The rows below fall into families. The same turns and mirrors carry the whole set onto itself and the rows of a family onto each other. For each named row, which other rows are in its family? Write them in the order they are listed.
These 32 rows form 8 families of 4 rows each.
zamim: -1.48  -0.67  +0.84  +0.49  +1.76  -1.92  +0.15  -1.90
Redus: -2.15  -3.61  -1.59  +0.27  -2.07  +1.13  +0.11  -2.75
rul: +2.32  +1.03  +0.25  +0.70  -2.26  -0.16  -1.64  -0.89
bitin: -2.09  -3.12  -0.61  -2.22  -0.52  +1.85  +0.68  -2.74
Nufep: +0.82  -1.15  +0.29  -2.72  -2.28  +2.70  -1.87  -0.29
notar: -0.35  -0.53  -1.00  +0.61  -0.54  -2.42  +1.47  -2.98
Sikam: +2.48  +0.55  -0.15  -1.69  -0.01  -0.70  -1.71  +0.16
kivof: +0.22  +2.11  +0.99  -1.47  -0.22  +1.49  -1.13  -0.61
Geso: -3.44  -3.11  -0.55  +0.29  -2.09  +0.03  -0.17  -2.31
zupo: +2.27  +0.98  +0.35  -0.05  +0.12  +0.20  -1.01  +0.37
zere: +0.41  +0.77  +0.22  -2.27  -0.76  +1.72  -1.96  +1.11
Viv: -1.73  -2.91  -2.48  -0.22  -0.52  -1.66  -0.28  -3.33
Paf: +2.31  +1.31  +0.50  -1.41  -1.49  -0.10  -1.48  -0.13
zogup: -0.66  -4.28  -0.68  +0.40  -1.98  -0.21  +1.49  -1.84
gomep: -1.51  -0.81  +1.59  +1.13  -0.76  -2.48  +0.52  -1.91
Zez: -1.30  -1.40  -0.53  -2.52  -2.21  +3.13  -2.03  -1.58
leba: +0.18  -2.42  -1.95  -2.60  -3.37  +1.08  -0.97  +0.31
gonu: +0.95  -2.59  +0.66  -0.79  -3.33  +1.06  -2.40  +0.53
kape: +1.33  +0.36  -0.86  -1.85  -1.36  -1.68  -1.87  +1.14
mufo: -0.79  -0.13  +1.67  +1.20  +0.77  -1.63  -0.39  -2.72
dere: -0.37  -1.63  -0.37  +0.86  +2.07  -1.98  -0.08  -0.68
nosa: -0.85  -1.73  -2.53  -0.47  -2.78  +0.78  -3.39  -0.07
litoz: -0.36  -3.12  -2.01  -1.43  -2.65  +2.25  -1.72  -0.05
pasu: -2.38  -3.71  +0.04  -0.28  -1.79  -0.06  +1.03  -2.95
mus: -0.22  +0.50  +0.20  +1.45  +1.52  -1.02  +0.06  -1.92
Gib: +1.45  -2.33  -1.17  -2.56  -3.47  -0.28  -1.92  -0.46
Sut: +0.62  -0.36  +0.70  -0.29  -1.18  -0.23  -2.61  +2.03
Dazas: -0.39  -1.77  -1.97  -2.58  -2.87  +1.25  -2.77  +0.14
vopag: -1.80  -0.25  +0.39  -0.32  +0.45  -0.18  +1.79  -3.26
gumem: -2.80  -2.20  -0.76  -0.97  +0.53  +0.41  +0.34  -3.77
gudez: -0.85  +0.44  +0.77  -1.18  +1.82  +0.20  +1.30  -1.77
bosus: -2.76  -3.58  +0.14  +0.19  -1.23  -1.59  -1.17  -2.65

The rest of the family of Zez: bitin, kivof, gudez
The rest of the family of zogup: rul, dere, nosa
The rest of the family of mus: Redus, zupo, litoz
The rest of the family of Nufep: zere, vopag, gumem
The rest of the family of zamim: Paf, pasu, Dazas

